In the data rows, 128 means zero.
Here are some points:
159 144 126 113 117 106 150 144 134 115 112 112 144 128 113 118
97 128 147 156 165 150 121 121 102 170 159 144 144 144 160 149
159 147 133 126 118 137 163 153 138 119 112 112 144 128 129 136
128 114 111 109 103 99 119 125 115 114 112 112 113 97 113 83
82 62 69 87 90 99 60 110 88 85 128 112 97 81 82 109
128 119 113 106 109 100 136 125 114 104 97 112 144 128 113 113
113 149 144 129 131 119 124 133 110 127 143 112 160 144 129 132
128 126 113 113 113 135 135 146 130 113 97 112 144 128 129 126
128 122 112 105 105 96 113 120 100 106 128 112 128 112 98 87
128 128 110 109 106 108 126 126 106 93 112 112 128 112 113 95
159 145 154 152 146 131 147 174 161 150 143 128 128 128 129 123
66 61 59 79 80 99 55 100 86 69 128 112 81 97 82 101
159 149 143 137 129 146 159 154 142 126 128 128 144 128 144 121
113 136 150 147 146 125 132 106 138 146 128 144 160 160 144 155
159 134 140 139 124 137 165 147 142 131 128 112 144 144 129 132
159 156 140 131 127 134 167 153 142 128 128 112 113 112 98 140
128 130 108 122 161 167 121 110 141 158 159 128 65 112 113 124
128 145 133 119 116 111 140 143 131 114 112 112 160 144 129 121
144 131 133 129 128 164 140 145 133 125 128 128 160 144 129 106
128 130 110 107 106 109 134 112 117 105 97 112 128 128 129 111
113 94 119 107 113 108 104 110 93 135 143 128 81 81 98 80
159 142 121 112 111 110 139 149 129 114 112 128 128 97 113 128
144 135 126 118 115 109 151 145 135 121 97 96 160 144 129 118
113 105 103 107 110 123 119 110 107 95 81 112 113 144 144 113
128 109 111 105 99 127 135 109 94 81 112 128 113 97 129 102
144 143 123 130 132 126 118 165 181 153 143 128 113 128 129 141
159 167 149 132 129 119 166 158 149 133 143 128 113 112 98 132
159 156 130 121 126 113 145 158 141 127 128 128 113 112 113 141
82 135 125 122 133 122 98 107 134 127 112 112 128 128 129 117
113 113 105 110 98 111 119 116 100 100 128 112 128 112 113 104
144 147 125 126 126 144 153 143 144 131 128 128 113 128 113 147
Then 38 other points, each followed by its number:
97 74 90 81 100 100 82 86 116 99 66 128 81 128 113 95 0
128 130 150 152 142 135 138 126 126 150 143 128 144 144 144 142 1
144 132 115 109 110 105 136 121 118 119 128 128 97 81 113 123 2
159 143 119 114 119 152 155 147 143 126 128 112 128 112 129 119 3
159 163 158 150 141 137 134 190 181 159 159 128 128 128 113 131 4
128 128 120 121 116 109 139 124 101 127 128 112 128 144 144 132 5
159 148 117 126 124 113 135 151 155 132 112 128 113 128 129 142 6
82 142 164 152 176 150 106 100 120 200 190 159 144 144 175 157 7
144 132 157 164 164 172 150 131 138 146 143 175 144 144 160 151 8
144 149 134 124 120 151 155 140 143 131 128 112 128 112 129 133 9
82 111 180 211 203 191 103 72 107 183 190 223 113 176 191 212 10
97 69 108 113 122 111 89 78 67 113 143 144 65 81 82 78 11
128 132 137 129 129 146 120 146 142 117 112 128 160 144 129 136 12
144 143 138 130 126 111 157 152 138 133 128 112 144 128 129 130 13
159 171 143 131 134 117 160 155 146 129 143 112 128 97 82 127 14
128 137 140 133 125 137 135 153 142 124 112 112 160 160 144 132 15
128 145 136 126 127 115 141 133 138 131 112 112 160 144 144 128 16
128 132 116 110 112 116 129 133 123 111 97 112 128 144 129 111 17
82 118 163 187 196 169 92 77 102 167 174 191 113 191 175 186 18
144 133 152 140 136 155 152 126 134 126 128 144 160 160 144 135 19
144 153 134 131 125 149 170 160 142 119 112 112 128 128 144 128 20
128 136 147 140 131 130 150 130 144 134 128 128 160 144 144 134 21
159 172 137 140 138 118 149 167 159 128 143 128 128 112 98 143 22
144 137 115 124 127 128 154 136 120 134 128 112 97 112 98 117 23
97 74 86 102 101 96 81 93 81 106 128 128 97 81 82 107 24
97 86 102 106 102 107 108 87 75 83 112 128 97 81 98 101 25
144 137 144 131 126 113 154 139 163 132 112 112 160 128 144 124 26
128 143 120 132 125 111 134 141 146 135 128 112 144 144 144 135 27
128 104 110 110 119 134 128 117 96 121 128 128 97 112 113 92 28
144 134 130 120 141 151 140 133 157 140 143 128 81 112 113 136 29
128 109 98 96 108 96 104 108 118 105 112 96 113 128 113 109 30
144 123 134 132 121 147 150 149 145 117 112 128 160 160 144 129 31
128 126 113 111 111 101 130 107 130 116 97 112 128 144 129 117 32
144 145 113 122 129 125 151 136 118 136 128 128 97 112 98 128 33
97 134 113 123 114 109 124 125 101 113 112 96 128 144 129 124 34
97 114 104 107 107 95 105 97 119 109 97 96 113 144 144 128 35
128 129 143 128 128 136 136 148 132 129 112 128 160 160 144 140 36
66 121 160 158 159 150 94 86 97 178 174 159 128 176 160 163 37
Which of these numbered points is nearest to each point below, looking only along the 5 directions in which the first points spread most? Its number follows each.
66 130 149 143 158 143 84 104 118 153 159 144 128 144 160 139 > 37
144 123 167 166 164 166 141 123 139 145 159 175 144 144 160 162 > 8
128 125 118 104 105 103 143 126 126 113 97 96 144 128 129 115 > 17
159 153 124 121 109 105 139 158 143 131 112 112 128 112 113 111 > 13
113 128 147 145 157 133 120 121 134 163 143 144 160 144 144 148 > 1
113 67 155 207 167 172 116 54 100 172 205 207 128 160 160 188 > 18
159 142 118 125 117 153 143 138 124 123 128 128 113 128 129 104 > 3
144 166 141 132 134 150 170 157 151 121 128 128 144 128 129 125 > 20
128 125 111 114 113 107 127 135 118 126 112 128 97 81 113 111 > 2
144 157 133 131 136 132 117 173 180 147 159 144 97 112 113 150 > 4
144 143 114 123 120 150 148 133 140 135 128 128 128 128 129 130 > 9
128 129 156 166 162 184 131 114 124 139 143 175 144 160 175 173 > 8
97 114 162 184 186 180 117 102 115 168 174 191 113 160 175 191 > 18
113 101 120 110 115 116 116 116 99 141 143 128 81 97 98 87 > 28
97 90 109 109 105 107 101 95 87 104 112 128 97 97 98 92 > 25
144 153 156 155 158 178 159 146 158 127 143 159 144 144 144 144 > 8
97 70 111 103 111 118 95 77 68 105 112 144 81 81 98 83 > 25
159 147 118 128 123 113 141 157 150 135 128 112 128 128 129 140 > 6
128 129 118 123 119 162 126 128 130 121 128 128 128 144 129 122 > 5
